128 stands for zero in the data rows.
The table:
[ 83 167 176 163 165 133  94 105 100 112 164 130 133 108 115 179 218  43
 170 103]
[117 114 114 113 148  81 125 124 139 107 134 137 159 159 114 154 160 105
 163  91]
[134 122 102 182  44 217 164 155 138 119  96  60  71  27 165  97  78 198
  75 180]
[112 138 173  98 169 104  66  32 132 101 209 134 197 172  41 166 177  46
 178 114]
[109 132 110 150 147  97 144 159 127 102 115 134 143 135 171 132 118 120
 104 116]
[224 101  66  70  84 108 183 143 146 173 105  97 118 179 123  80   5 255
  46 172]
[126 127 167 103 184 110 100  57 120  83 165 131 151 177  38 182 195  59
 175  93]
[125 125 143 113 145 116 140 107 111 126 116 149 153 148 131 128 166 120
 145  83]
[197 115  74  92 130 102 204 138 149 190  98 126 132 166 138  88   0 255
  41 152]
[163 135  80 115  83 154 179 170 138 197  88 129 113 135 144  89   0 246
  55 144]
[ 84 160 163 186 134 163  75 131 104 100 144 125 119  91 142 164 240  15
 175  95]
[119 117 141 122 162  66 121 109 123 122 144 129 154 155 128 133 128 105
 131  82]
[139 116  96 133 118 119 156 188 135 128 117 147 119 152 137  94  54 161
 131 120]
[113 148 156 143 127 150  87  85 100  90 152 127 139 124  96 177 206  68
 176 139]
[169 125  86 137 125 134 153 173 123 148  97 153 113 132 156  67  49 221
  84 139]
[163 121  99 150 120 165 164 195 140 154  94 115 117 119 155  77  59 186
  87 160]
[166 105  77 140  94 150 153 181 133 152 105 141  99 134 163  70  53 240
  65 154]
[166 121  95 117  75 163 177 125 142 137 112  85  93 112 139 105  50 228
  63 208]
[140 124 130 101 175 107 117 113 130 139 137 118 152 182 121 160 195 108
 137 109]
[ 68 136 134 170 205 116  72 143  96  70 127 184 121 136 146 173 255   0
 162  49]
[153 118 102 119 128 167 145 188 139 170 107 125 124 122 164  90  82 185
  92 148]
[128 118  98 152 133 171 195 164 147 144  78 124 105 111 177  77  75 177
  69 106]
[184 101  73  87 100 116 174 146 147 196  87 100 148 160 135  72   3 255
  59 160]
[152 141 148 107 154 103 108  64 113 121 141 142 158 162  78 192 177  95
 163 126]
[175 110 108 163  41 210 192 180 142 149 111  79  77  42 169  74  15 216
  67 199]
[ 41 146 142 175 198  91  57 173 101  91 152 179 154 111 167 155 255   0
 171  51]
[123 110 112 119 129 132 124 151 127 122 115 147 144 140 131 122 141 172
 115 128]
[115 166 178  79 155  84  80  26 125 104 170 125 158 194  62 192 207  22
 188 115]
[179 102 100 134  40 205 172 162 140 171  96  99  85  69 168  61   8 255
  36 214]
[189 115 117  87  67 148 164 119 159 161 118  84 127 121 113 104   0 255
  79 203]
[ 38 150 168 167 155 173  79 139  81  70 150 144 125  92 135 165 242   1
 186 108]
[101 119 154  95 188  43  92 114 119 131 171 178 173 196 118 171 161  87
 179  63]
[127 116 157 111 126 125 147 117 127 108 143 103 134 138 101 130  91 157
 107 201]
[101 112 146 111 163  64 116 122 112 141 128 150 156 160  89 151 162 102
 136  99]
[161  89  73 144 125 131 150 180 130 151  85 136 108 115 149  93  76 205
  71 152]
[131 105  95 190  51 224 167 164 113 159 113  85  68  18 174 101  52 193
  76 182]
[ 97 133 147 172 134 122  86  95 124 100 144 119 118 110 117 143 201  42
 177 116]
[168 115  93 175  66 246 193 172 134 135 106  61  60  32 185  70  27 212
  56 201]
[208 108  94  67  86 134 158  90 152 175 131  68 137 160 124  76   0 255
  77 195]
[169 119  89 148 110 140 163 189 115 181  92 132 112 127 200  95  45 225
  82 122]
[ 40 145 157 167 189  86  61 144  83  96 138 197 159 136 131 172 255   0
 190  31]
[ 46 155 157 198 154 166  70 159  99  80 134 164  95  53 135 183 255   0
 198 118]
[ 69 135 139 150 120 154 103 111 104  93 129 141 143 104 111 161 205  11
 166 102]
[ 60 150 182 170 156 141  60 123 118  82 168 140 122  95 108 171 246  31
 171  87]
[202 104  45  66  90 119 192 144 133 175  76  71 130 172 145  36   0 255
  83 162]
[ 70 145 185 133 182 113  47  77 103  80 174 168 126 106 107 196 255   0
 197  60]
[182 100  94 105 121 122 203 154 163 154 107 111 133 133 177  79   4 238
  75 175]
[146 100  74 121  98 136 176 179 142 145  97 128  97 122 176  56  14 229
  68 148]
[108 125 155 110 170  53  91 127 123 111 154 129 176 187 108 147 168  67
 148  85]
[122 108 130 108 147 114 138 159 133 143  91 129 135 120 144 113 121 150
 113 120]
[178  93  74  95 102 104 190 162 151 183  88 102 123 162 145  54   5 254
  65 170]
[177 100  96 108  79 140 161 182 140 152 110 119 107 113 163  99  13 240
  82 161]
[ 74 152 151 130 197  81  67 116 111 110 136 165 166 164 129 165 249   0
 189  44]
[115 150 140 101 158  75  88  27 102  88 138 110 154 176  80 199 180  70
 204  92]
[114 138 175 123 133 152 123 106 123  99 138 113 118 111  93 142 178  80
 160 138]
[133 147 139  87 158  85  81  59 116 127 174 115 167 197  63 186 139  52
 166 129]
[109 146 115 168  81 184 149 131 136 124 111  82  94  86 134 119 105 122
 141 173]
[ 86 142 174 132 158  84  72  74 120  97 179 135 159 151 101 187 242   0
 214  88]
[125 107 133 157 110 182 145 136 136 120 107 120  94  83 122 122 123 116
 101 160]
[ 63 161 177 217 132 142  64 117 109  74 146 129 137  71 142 149 247   1
 175  98]
[120 138 144 106 141  73 100 143 141 124 150 145 148 168 121 151 155 103
 161 100]
[175  97 117 185  67 227 178 176 120 151  97 100  78  53 165  93  63 197
  73 203]
[166 111 127  99 102 145 175 118 141 117 118  76 138 103 126 116  52 178
 112 176]
[145 125 124 174  94 201 136 150 121 136  88 106  86  50 166 130  83 148
 124 180]
[135 150 124 102 126 102 115 143 131 111 147 168 148 132 136 148 131 117
 121 117]
[232 115 102  53  74 120 184  65 155 161 111  68 154 177  83 103   0 255
  87 214]
[120 141 188 123 176  80  85  46 136 111 166 142 167 194  85 185 217  34
 204 116]
[ 96 162 148 155 125 142  94 105 101  97 147 148 128 113 106 167 221  27
 184 104]
[130 132 115 138 133 130 172 161 123 127 118 144 121 157 146 114 125 150
 102 132]
[ 94 132 151 128 180  73  65 135 121  76 147 178 167 188 141 178 255  10
 159  48]
[109 124 124 167  88 197 155 146 133 143 118  70  90  75 166 121 113 154
  96 184]
[161 157 140 122 113 106 121  46 151 117 166 138 158 151  93 179 162  92
 158 124]
[101 125 144 115 187  82 111 139 108 137 129 144 159 177 111 151 149  91
 154  85]
[196 104  99  89  79 127 189  92 153 168 139  81 148 157  80 120   5 255
  90 178]
[ 78 140 154 131 183  74  52 145 129 102 164 179 161 151 139 156 227   0
 179  46]
[124 131 120 100 146  89 134 132 128 149 135 147 152 150 120 126 160 107
 151  53]
[137 153 160 105 153  94 110  50 131 119 153 117 154 152  73 154 178  81
 197 137]
[ 77 162 169 121 193  78  82 106 142  92 159 180 149 170 125 178 247  25
 145  94]
[161 120  84 129 112 126 154 157 136 141  88 148 118 124 161 119  78 161
 109 127]
[111 142 162 144 126 126 118 101 124 100 156 137 113 116 123 134 205  53
 177 126]
[100 132 124  95 184  78 114 118 120 144 146 139 183 159 118 143 201  80
 179 101]
[181 118 101 125  79 172 160 115 151 138 125 107 105 102 122  96  28 202
  78 159]
[143 135 120 116  96 152 139 111 129 150 121 102 123 116 120 113 102 168
 109 152]
[173 146 118 112 101 166 142 133 120 154 119 105  93 109 135  87  95 179
 113 167]
[190 138 129  79  62 175 164 106 147 162 104  95 123 141 117  91  23 255
  72 199]
[105 120 133  93 178  73 103  97 126 112 137 133 160 171 102 138 180  75
 143  55]
[209  75  92 104  94 122 176 156 165 150  97 123 109 128 160  79  17 255
  77 156]
[157 110 107 189  35 224 167 172 122 145 117  80  70  54 154  82  43 221
  62 199]
[138 134 134 174  71 197 176 153 131 128  74 121  78  43 163 115  70 162
  94 167]
[ 80 150 165  95 164  91  78  55 125  87 178 154 171 192  90 200 242   1
 215  50]
[160 120 122 141 105 174 138 109 129 131 130  89 101 111 130  90  92 153
 112 180]
[192 122 120 121  68 152 168 131 142 158 107 107 101 117 115 112  31 216
  92 205]
[128 152 142 135 101 152 127 106  98 125 133 123 126  98 118 137 158  75
 140 134]
[141 133 153 160 135 129 151 173 167 163 103 135 131 132 174  99  91 194
 100 158]
[ 86 120 152 138 171  82 104 113 150 127 161 180 165 186 115 172 198  87
 162  61]
[ 84 132 151 109 180  57  83 130 114 117 132 184 180 164 125 164 211  30
 185  51]
[210 128  77 104  51 173 201 138 141 165 108  65 104  97 140  55   2 255
  82 220]
[100 128 146 109 176  70 110 120 122 127 147 162 178 173 110 133 185  94
 180  88]
[143 124 114 127 115  85 134 155 140 131 101 126 143 136 166  93 100 152
  97 109]
[121 142 101 118 165  83 119 132 135 148 130 149 150 132 158 128 147 129
 116 114]
[171 116  95 129 121 134 194 180 146 143  58 112 114 103 179  87  77 198
  75 168]
[ 94 155 157 154 135 132 103  82 123  76 135 146 121  92 136 175 253  22
 158 104]
[ 58 140 167 163 156 116  44  78 113  73 157 152 118 109  91 177 255   0
 199  83]
[ 86 123 113 102 166  56  85 143 115 109 131 158 157 193 102 166 193 105
 163  82]
[130 151 147 106 110 132 148  95 135 122 150 104 146 127 150 117 116 129
 127 142]
[143 111 103 175  74 204 163 193 112 154 100  87  57  71 164  86  54 221
  77 192]
[ 91 139 154  83 179  63  94 113 130  93 157 156 173 184 100 165 206  44
 214  66]
[141 132 133 103 131 153 130  88 151 128 139  86 138 140  97 130 119 132
 144 153]
[124 117 105 136 146 126 123 160 123 129 124 176 152 152 134 147 138 141
 133  95]
[ 76 136 145 129 181  67  59 132 111 102 143 170 157 185 123 166 213  45
 187  80]
[ 46 132 156 194 150 160  79 143  87 115 151 141 100  75 116 172 255   9
 168  96]
[225 101  80  35  96 123 184  62 167 175 124  71 128 183  79  99   0 255
  78 192]
[139 129 111 118 123 138 171 189 158 148  99 140  84 113 180  82  62 220
  90 133]
[128 127 125 178  91 225 131 161 133 142  95 105  77  38 163  96 102 125
  99 169]
[ 61 148 165 154 171 110  50  55 118  76 187 156 155 174  96 185 255   0
 204  75]
[171 126 149 133 109 179 143  99 145 102 143 118 105 102 106 132  33 171
  93 171]
[ 84 135 158 128 149 130 104 111 110 125 149 142 117 127 107 143 188  64
 173 131]
[184  89  72 117  99 133 194 191 125 162  91 121  77 142 155  80  10 220
  32 183]
[196  93 100 111  90 156 163 112 163 167 138  97 107 110 105 110  26 210
  82 193]
[ 85 138 143 101 187  69 101  98 127 118 147 159 175 186  98 161 197  63
 150  78]
[173 110  84 113 110 152 160 177 136 177  82 112 104 123 152  88  20 254
  56 164]
[176 125 104 141  43 188 201 151 147 175 101  48  96  69 153  77   0 255
  47 209]
[178  92  68 109  87 105 184 176 144 165  73 126 107 138 135  57  22 255
  60 178]
[183 118 129 102  94 171 173 120 154 174 110  88 126 132 120 109  28 226
  95 206]
[180 103 120 127  86 157 165 127 131 118 137 114 103  93 137 105  76 217
  89 159]
[109 142 140 112 170  77 100 134 135 128 137 168 156 175 123 138 137 113
 156  96]
[142 105 132 113 131  92 125 159 122 146  93 139 135 134 146  98 115 154
 114 117]
[ 62 145 161 167 192 108  47 135  99  73 139 197 125 107 150 157 253   0
 186  41]
[140 126  90 172  77 198 180 166 155 138 106  67  57  55 183  47  11 221
  55 208]
[ 71 133 160 155 133 154 109 104 117 138 166 127 114 124 113 155 169  70
 169 125]
[ 90 130 154 133 135 157 117 109 143  98 139 128 115 117 127 158 179  88
 153 122]
[ 56 166 180 178 172 100  48 160 108 103 109 204 151 110 136 156 254   0
 172  40]
[113 111 120 129 144  89 111 129  95 151 124 147 116 148 127 166 121 114
 131 100]
[200 117  94 140  35 212 168 162 134 164 102  87  68  61 161  73   0 255
  52 197]
[ 49 153 172 181 146 152  77  93 100  95 149 136 119  65 103 159 238   8
 170  94]
[110 137 125 183  83 182 131 164 123 132 105  99  98  66 141 118 108 134
 102 162]
[ 85 153 165 129 179  52  93 123 131  85 143 184 160 173 120 163 217  46
 175  77]
[117 170 134 131 108 135 116 137 131 104 130 132 118  92 129 125 140  80
 156 146]
[121 101  92 129 127 145 146 165 142 144  99 158 104 143 167  69 105 185
  72 128]
[110 141 124  91 199  63  83 100 134 115 161 183 176 179 107 161 198  58
 179  80]
[126 136 144 147 115 173 141 103 119 110 148 106 123 111 117 143 144  81
 140 149]
[ 81 157 169 111 180 102  67  86  89  71 163 148 136 179  77 197 254   0
 208  68]
[184 108 118 153  45 221 171 160 126 136 114  62  85  40 141  85  44 207
  59 208]
[ 93 163 157 134 189  92  74  47 119  85 167 144 183 142  74 184 233  19
 217  96]
[119 110 113 151 117 137 160 208 148 142  73 126 107  98 173  82  62 184
  80 153]
[102 145 150 156 107 135  91 103  94 107 143 117  98 129 102 149 202  51
 172 113]
[147 128 136 114 114 126 160  96 112 122 146  97 159 127 104 117 121 141
 110 155]
[144  89  91 136  95 153 174 192 128 157  81 109 108 126 177  71  38 237
  66 167]
[112 116 119 101 197 106 102 125 121 137 144 168 162 177 103 138 166 114
 132 108]
[ 94 144 178 104 182  84  80  44 129  99 176 135 174 169  45 175 211  46
 194 122]
[160 127 122 125 124 161 139 101 145 145 131  90 125 117 115 121  85 148
 110 153]
[ 91 136 117 158 109 158 132 133 124 133 145 134 126  87 118 144 159  81
 148 139]
[196 114  67  73 106 129 203 159 140 143 118 105 109 159 138  78  12 255
  71 162]
[ 78 160 196 187 170 162  99 126  96  76 127 168 102  72 149 137 254   0
 172  98]
[100 126 139 103 178  84  78 133 109 127 114 174 182 179  84 168 205  64
 170  44]
[ 49 136 153 150 136 126 101  82 137  88 161 102 134 101 111 159 198  57
 185 120]
[130 116 109 116  78 175 153 119 140 137 121  94 107  88 123 105  44 188
 108 201]
[115 151 177 124 195 105  71  46 139 113 160 136 164 180  64 200 239   2
 210  89]
[ 72 154 163 157 194 129  39  75 129  61 157 155 155 122 101 186 250   0
 195  83]
[110 135 156 106 194  61  81 126 138 110 137 187 181 184 117 169 205  73
 184  54]
[ 74 162 159 141 193  77  67 104 122 109 138 143 166 155 143 177 253  14
 170  65]
[108 154 161  95 182  76  55  60 117 104 162 129 162 162  36 210 247  20
 204  94]
[ 87 169 174 163 201  88  58 111 103 106 132 183 150 160 126 175 249  18
 204  74]
[148 102  85 176  58 228 168 178 122 149 103 101  60  56 146  78  57 211
  58 188]
[193 107  98  77  68 151 163 105 138 164 110  79 100 140 103  97  18 252
  92 179]
[120 156 165  98 151  95  66  46 138 125 151 129 145 171  63 176 164  60
 184 105]
[173 118  98 148  49 213 212 151 163 152 103  85  98  62 143  87  13 250
  51 225]
[ 82 143 197 165 155 113  65  68  87 102 157 152 140 119  77 191 255   0
 204  84]
[114 154 138 159 121 194 132 113 126 118 126 112  99  90 161 129 124 141
 133 154]
[171 103  97 185  60 221 188 170 124 141 103 109  52  45 185 116  24 193
  54 171]
[105 147  96 102 163  57 104 122 154 109 132 156 169 162 106 141 196  94
 157  97]
[108 151 134  98 155  94 144 138 123 129 132 150 141 156 167  97 130 132
 143 108]
[130 140 101 182  49 196 160 161 117 138 107  84  99  38 187  94  59 178
  73 170]
[ 61 164 155 156 178 125  47 113  86  68 144 127 158 103  65 196 255   0
 204  84]
[101 125 128 130 209  69  77 112 114 117 150 185 174 164 100 179 230  52
 172  54]
[175  82  83 109  91 126 170 167 144 163  81 153 103 117 182  77   0 235
  64 162]
[191 112  90 121  50 191 194 136 162 159 112  80 103 105 116  50   0 255
  61 219]
[140 114  98 134 142 128 136 164 126 144 109 145 122 132 178 104  84 165
  93 112]
[ 50 156 175 209 148 189  75 148  93  50 154 152  99  46 180 161 255   0
 196 105]
[117 135 129 128 140 112 125 166 138 145  87 145 133 141 146 106 118 134
 130 103]
[ 71 159 175 145 172 125  58  63 129  63 177 159 144 130  79 188 250  20
 184  89]
[ 65 148 155 188 149 184  70 126 105  63 134 144 113  80 152 182 251   1
 174  87]
[138 106 130 124 125 102 146 154 138 127  83 146 110 130 146 120 119 141
  76 121]
[215  84  83  63 106  94 205 154 157 178 102 119 128 162 102  78   0 255
  65 165]
[148 115  93 151 120 138 154 171 137 132 106 143 116 119 137 105 105 155
  74 123]
[117 142 127 107 172  76 112 139 119 104 128 169 161 164 119 137 168 111
 135 108]
[ 65 143 175 151 178  93  61 133 104  95 126 177 158 184 117 164 255  30
 210  56]
[138 128 134  96 137 110 107  67 134 101 151  78 133 155  69 133 153 102
 159 111]
[194 104  65  62 102 100 191 142 146 178  93 104 142 174 133  84   2 255
  61 153]
[172 113  71 103  84 145 184 162 144 173  99  98 122 138 143  80  11 255
  65 148]
[ 77 141 170 153 182 103  58  75 102  81 160 147 160 141  96 202 255   0
 226  81]
[143 100 102 154  46 220 182 172 132 155 110  69  80  38 161  89  30 242
  73 205]
[128 132 134 117 150  81 148 143 139 150 117 143 144 136 127 132 120 135
 116 100]
[188 122 110  68  71 126 171  89 131 183 140  70 129 144  80  88  10 244
  70 195]
[193 128 119 113 103 138 148 135 127 138 145  91 131 130 117  96  99 169
  88 176]
[156 105 115 181  56 202 163 167 124 154  85  84  49  33 168  92  72 206
  68 164]
Each group is a hidden curve, and its rows are points along it. The first row asked about is in group 0, and each new group gets the next number.
More rows, each followed by its group:
[ 79 149 169 122 192  73  72 119 134 117 162 187 175 186 137 185 237  44
 188  63] 0
[163  93  71  97 111 111 180 180 159 185  93 109 131 166 170  62  21 255
  61 145] 0
[134 134 141 113 117 141 127 107 104 138 139 111 115 108 123 119 101 146
 112 140] 1
[188 135 100 168  36 222 179 175 153 160 105  63  81  60 163  64  28 229
  41 180] 2
[ 90 134 158 131 198  84  97 111 101  97 139 171 170 171 115 162 213  40
 177  77] 0
[121 155 140 144 137 130 101 111 130 116 148 139 126  86 127 144 190  89
 166 138] 2
[ 54 149 155 155 200  97  92 131  90  95 140 190 142 129 152 167 255   0
 170  72] 0
[127 120 154 159  92 195 145 130 124 113 133 126 106  79 139 111 128 128
 119 175] 2
[231 117  56  89 107 112 200 156 160 169  99  82 124 167 119  86   3 255
  42 167] 0
[119 120 149 119 122 133 145  96 114 126 150 108 141 131 104 128 119 145
 123 148] 1
[151 100  88 109 105 153 189 203 137 139 100 130 102  95 162  97  69 217
  65 150] 0
[ 79 132 169 151 196  67  78 129 127 106 152 177 167 171 152 172 255   9
 190  28] 0
[183 102 104 132  35 223 201 146 113 143 104  86  72  68 166  81   7 249
  72 222] 2
[114 133 147 104 143  76 110 135 134 129 114 161 150 172 118 141 135  98
 128  94] 0
[109 176 193  95 180  98  88  58 103  81 219 114 162 174  42 191 244  19
 212  85] 1
[191  99  71  86  83 109 144 160 174 144  96 120 109 113 135  63   0 255
  76 152] 0
[113 118 166 153 124 139  93 104 113 115 115 121 119  96 117 167 164  79
 163 117] 2
[ 72 148 181 115 198  64  62 110  99 107 141 169 172 169 115 167 230  43
 192  56] 0
[137 144 160 107 126 104 105  61 122 115 162 107 144 149  95 164 151 111
 148 120] 1
[ 65 147 150 120 180  94  94 103 113 113 158 156 146 170 107 180 205  56
 174  81] 0
[ 34 143 147 180 199 113  52 157 117  94 137 192 120 109 155 174 255   0
 200  46] 0
[147 129 129 123  82 161 142 134 138 139 117  84 123 126 139 105  89 205
 123 147] 1
[170 119 114 131  88 153 152 196 131 159 124 138 102 134 157  86  68 201
  57 156] 0
[ 58 141 147 129 187  88  65 162  99 109 137 193 165 157 119 170 247   9
 184  57] 0
[118 124 111 131 140 108 134 180 145 120 103 126 113 132 180  96  87 171
 103 115] 0
[157  85 115 147  94 137 172 172 159 164  70 117 108 129 167  90  41 233
  69 151] 0
[166 118  83 143 102 121 172 183 134 162 111 109  83  91 177  53  61 207
  75 144] 0
[ 58 138 180 200 141 139  82 124 102 110 143 153 127  79 111 164 249   4
 173  94] 2
[111 139 138 170 114 153 119 113 121 129 149 118 113  99 143 132 134  87
 143 140] 2
[128 140 149  82 175  76  74  35 113  89 168 131 185 162  81 178 213  31
 215 115] 1
[ 50 127 161 140 192  80  53 133 129  75 144 184 159 153 124 165 251  35
 190  68] 0
[165 102  93 133  83 134 182 165 130 132  88 121 125 117 168  64  56 206
  84 145] 0
[130 123 135 120  87 143 116  93 133 110 138  98 141 120 130 151 102 159
 129 159] 1
[146 119 117 152  69 202 203 159 144 156  90  97  67  55 144  69   1 239
  41 184] 2
[ 97 158 144  92 201  50 119 125 125 100 146 170 194 176 104 157 199  32
 187  60] 0
[100 144 135 111 206  68  88 114 133 155 154 159 175 183 119 150 176  79
 161  82] 0
[132 128  94 120 142 128 143 156 128 174 126 138 100 132 155 117  85 165
  97 113] 0
[188 116 119 132  72 130 176  99 155 152 128  87  98 122 123 101  15 197
  77 201] 1
[178 122  81 140  48 193 208 158 142 189 108  58  64  91 148  78   0 255
  41 228] 2
[146 121  93 152  81 144 187 193 120 156 109 121 122 122 158  57  41 240
  63 126] 0
[ 80 140 161 146 139 135  92 124 115  92 140 122 120 112 125 165 193  27
 158 135] 2
[111 151 159  88 164  90  50  68 117 116 190 165 183 176  52 169 206   8
 193 118] 1
[204 105  80  65  88 118 168 160 144 162 101 107 130 153 137  85   0 234
  53 164] 0
[121 137 156  93 146  98  91  51 118 132 177 146 162 178  60 185 187  60
 201 110] 1
[145 105 116 164  55 251 184 167 123 117  85 104  79  36 173 110  55 172
  60 163] 2
[175 117  83 129  91 135 194 202 158 169  96 132 101 141 160  73  40 254
  58 156] 0
[147  99  97 116 103 144 192 192 166 180  82 126 107  99 154  60  42 213
  51 155] 0
[103 132 164 107 198  53 107 127 125 104 132 191 165 182  72 163 189  54
 173  71] 0
[131 131 170 151 148 142 113 110 118 126 149 118 126 122 130 175 171  72
 167 105] 2
[142 135 138 120 119 113 115  78 142 119 140  96 136 164  93 138 127 128
 168 137] 1
[202 120  61  46 112  93 203 145 180 189  81 110 133 161 137  83   0 252
  59 159] 0
[141  91  98 115 145  95 146 137 129 139 135 132 144 128 152  94  99 134
 101  95] 0
[134 143 128  85 163  82  98  41 120  80 169 130 169 176  68 176 188  45
 199 107] 1
[122 104 155  98 130 119 123  74 137 115 142  91 151 172  94 153 159 100
 159 120] 1
[ 52 143 148 148 203  77  73 133 113  91 152 175 145 140 137 167 249   0
 193  43] 0
[ 43 131 153 149 192  88  67 146 113 103 120 182 155 122 135 152 255   0
 184  71] 0
[205 101 130  73  96 144 196  99 129 156 113  80 123 134  79  85   5 234
  86 163] 1
[125 151 156  96 165  86  80  49 120  99 188 122 172 191  54 190 186  38
 205  77] 1
[138 101 105 151 126 120 162 181 141 147 110 114 121 115 166 118  79 194
 114 125] 0
[108 154 156  97 164  63  84 112 126  98 148 177 177 172 102 180 213  56
 168  77] 0
[102 123 145 111 199  65  88 115 124 136 148 177 185 175 104 151 208  50
 184  70] 0
[ 85 148 146  91 200  59  81 125 117 100 146 186 166 191  96 173 221  18
 192  33] 0
[ 93 155 157 120 173  89  58  38 106  92 175 103 164 156  76 178 209  33
 210  81] 1
[ 55 154 182 142 178  95  60 102 110  98 171 165 135 139  86 189 252   0
 229 101] 1
[100 145 150 146  75 161 141 120 120 123 141  96 104  69 116 129 138 104
 160 119] 2
[ 99 147 145  85 205  88  88 117 106 111 161 164 159 203  90 179 214  68
 181  38] 0
[ 43 150 158 199 125 191  62 145  70  89 146 170 107  53 137 179 255   0
 163 104] 2
[ 90 122 121 120 180  50  94 134 127  98 129 186 164 173  96 173 213  59
 156  45] 0
[111 122 116  99 141  98 128 122 123 155 112 136 131 165 140  94 127 141
 108 103] 0
[227 135 104  62  74 126 190 114 168 162 116  73 127 169 104  78   0 255
  73 220] 1
[135 151 166 107 166  82  76  43 110 121 173 140 144 142  43 157 171  98
 161  95] 1
[183 112  60  92  90 115 180 171 132 147  58 121 112 120 178  70  20 229
  66 174] 0
[ 75 156 200 158 131 135  95 108 108  91 146 127 130  80 123 166 214  11
 193  90] 2
[ 84 132 167 118 189  69  69 126 115 105 148 185 174 168 141 198 232  23
 196  56] 0
[161  95 122 181  65 204 165 147 141 139 115  80  31  46 146 104  69 166
  73 164] 2
[113 113 106 114 124 120 172 169 148 129 104 135 132 132 165 101  66 175
  83 123] 0
[103 105 113 177  81 200 172 150 138 132 120 121  71  49 150 103 108 168
  83 144] 2
[115  89  97 146 118 127 154 186 129 144 104 127 124 138 155  92  98 187
  96 106] 0
[131 103 101 162  85 216 156 174 140 149 112  96  89  41 162  78  80 180
 104 184] 2
[117 138 142 152 121 170 123 105 113 106 136 111 103  85 148 124 150 136
 123 176] 2
[119 122 131 134 152 102 105 124 123 150 138 149 164 159 137 119 152 112
 149  74] 0
[110 109 130 196  71 177 146 151 134 132 121 113  77  61 158  99 128 149
 122 168] 2
[161 122  93 118  97 133 173 194 148 157 101 114 124 135 179  57  26 240
  74 154] 0
[169 130 112 122 100 102 180 176 130 158  91 112 111 104 158  76  21 214
  87 137] 0
[ 43 142 172 213 134 189  79 115  97  72 160 154  95  57 155 139 255   0
 168 105] 2
[167 137  88  94  69 150 176 107 141 155 116  88 132 123 127  93  32 218
  91 195] 1
[133 109  91 165  94 144 172 177 128 155  91 140 121 114 174  92  52 219
  67 124] 0
[182 105  70 139  47 176 180 157 143 175 113  80  84  87 163  81   1 254
  73 173] 2
[ 81 163 170 143 192  90  59 164 119  78 128 216 126 131 154 173 255   0
 177  59] 0
[155 109  92 146 107 121 174 195 155 162  97 147 117 129 187  90  43 219
  65 165] 0
[188  97 121  53  75 153 185  96 139 169 120  55 132 147 103 102   0 247
 114 209] 1
[122 111 107 147 137 120 153 156 117 148 107 170 126 142 171 129 118 170
  87 109] 0
[ 81 164 165 153 139 115  93  94 119 102 152 143 127 103 120 194 213  19
 164  91] 2
[ 92 131 154 109 183  60  84 128 132 126 149 158 136 179 116 149 224  33
 180  58] 0
[146 148 138  88 148 128 107  61 133 103 158 126 167 150  74 175 168 111
 156 120] 1
[177 124 111 122  62 160 153 128 137 136 137  99 121 100 139 104  80 219
 120 180] 1
[128 149 173  97 159 104  71  57 111 112 174 112 164 194  97 176 204  60
 200 116] 1
[114 154 151 164 126 164 118 104 119 132 127 108  87  86 152 116 101 136
 107 168] 2
[209  95  95 108  47 203 223 130 132 177 101  63  89 100 137  92   0 255
  57 224] 2
[108 142 152 122 179  46  92  90  93 116 154 151 180 175 109 191 209  71
 171  53] 0
[152 109  99 144 110 131 166 167 118 155  79 130 109 127 166  89  63 224
  65 150] 0
[ 37 152 161 159 213  71  94 142 113  84 135 185 143 142 122 152 255   5
 171  56] 0
[ 23 146 164 182 192  87  52 151 116  85 146 204 122 137 155 166 255   0
 188  42] 0
[197 111  55  90 115 122 163 156 171 171 103 106 114 164 136  75   8 255
  56 167] 0
[108 126 155 130 162  68  90 112 109 115 153 175 167 175 122 159 217  64
 203  65] 0
[216 149  97 104  56 189 163  89 142 167 102  68 114  94 117 118  21 218
  85 186] 1
[160 140 122  85 118 120 131 103 157 103 153 128 152 142  84 165 131 102
 150 136] 1
[191  92 100 128  47 194 185 130 148 164 122  75  77 105 118  76   0 255
  62 196] 2
[157 115 108 117 100 154 150 137 146 137 148  86 133 124 125 115  73 159
 104 170] 1
[208 107  82  60  87 117 211 164 163 174  83 104 151 193 126  73   0 255
  62 180] 0
[142 115 153  85 144 122 126  86 124 135 160 101 113 148 117 146 111 121
 141 106] 1
[161 109  78 122 102 140 157 190 132 184 113 110 116 140 156  83   2 238
  84 182] 0
[131 116 126 156  66 210 166 157 127 130 104 102  53  42 173  85  65 180
  73 192] 2
[ 60 167 148 158 211 100  53 150 128  96 159 180 171 142 148 179 254  10
 182  66] 0
[103 148 125 107 179  70 109 101 123 128 144 158 142 183  88 140 177  79
 130  82] 0
[119 117 132 166 108 184 127 124 138 115 124 112 107  91 131  99 130 132
 128 147] 2
[133 124 137 117 147 122 129  81 130 118 167 123 133 117 102 138 121 118
 155 151] 1
[152 107 100 144 117 143 144 175 144 131  97 146 111 135 171  97  80 208
  77 155] 0
[195 129  92  97  65 155 178  94 137 186 127  95  98 106 128  91  22 255
  81 180] 1
[107 155 169  91 165  89  54  81 131 111 174 163 176 173  69 180 224   5
 221  99] 1
[152 104  99 137 112 133 146 192 120 128 114 139 142 118 187 102  86 181
  94 136] 0
[195 109  75  88  54 153 212 117 132 172  97  69  84  91 129 101   0 255
  66 235] 2
[150  97 140 104  88 157 191 128 119 131 116  98  86  91 124 102  56 190
 105 194] 1
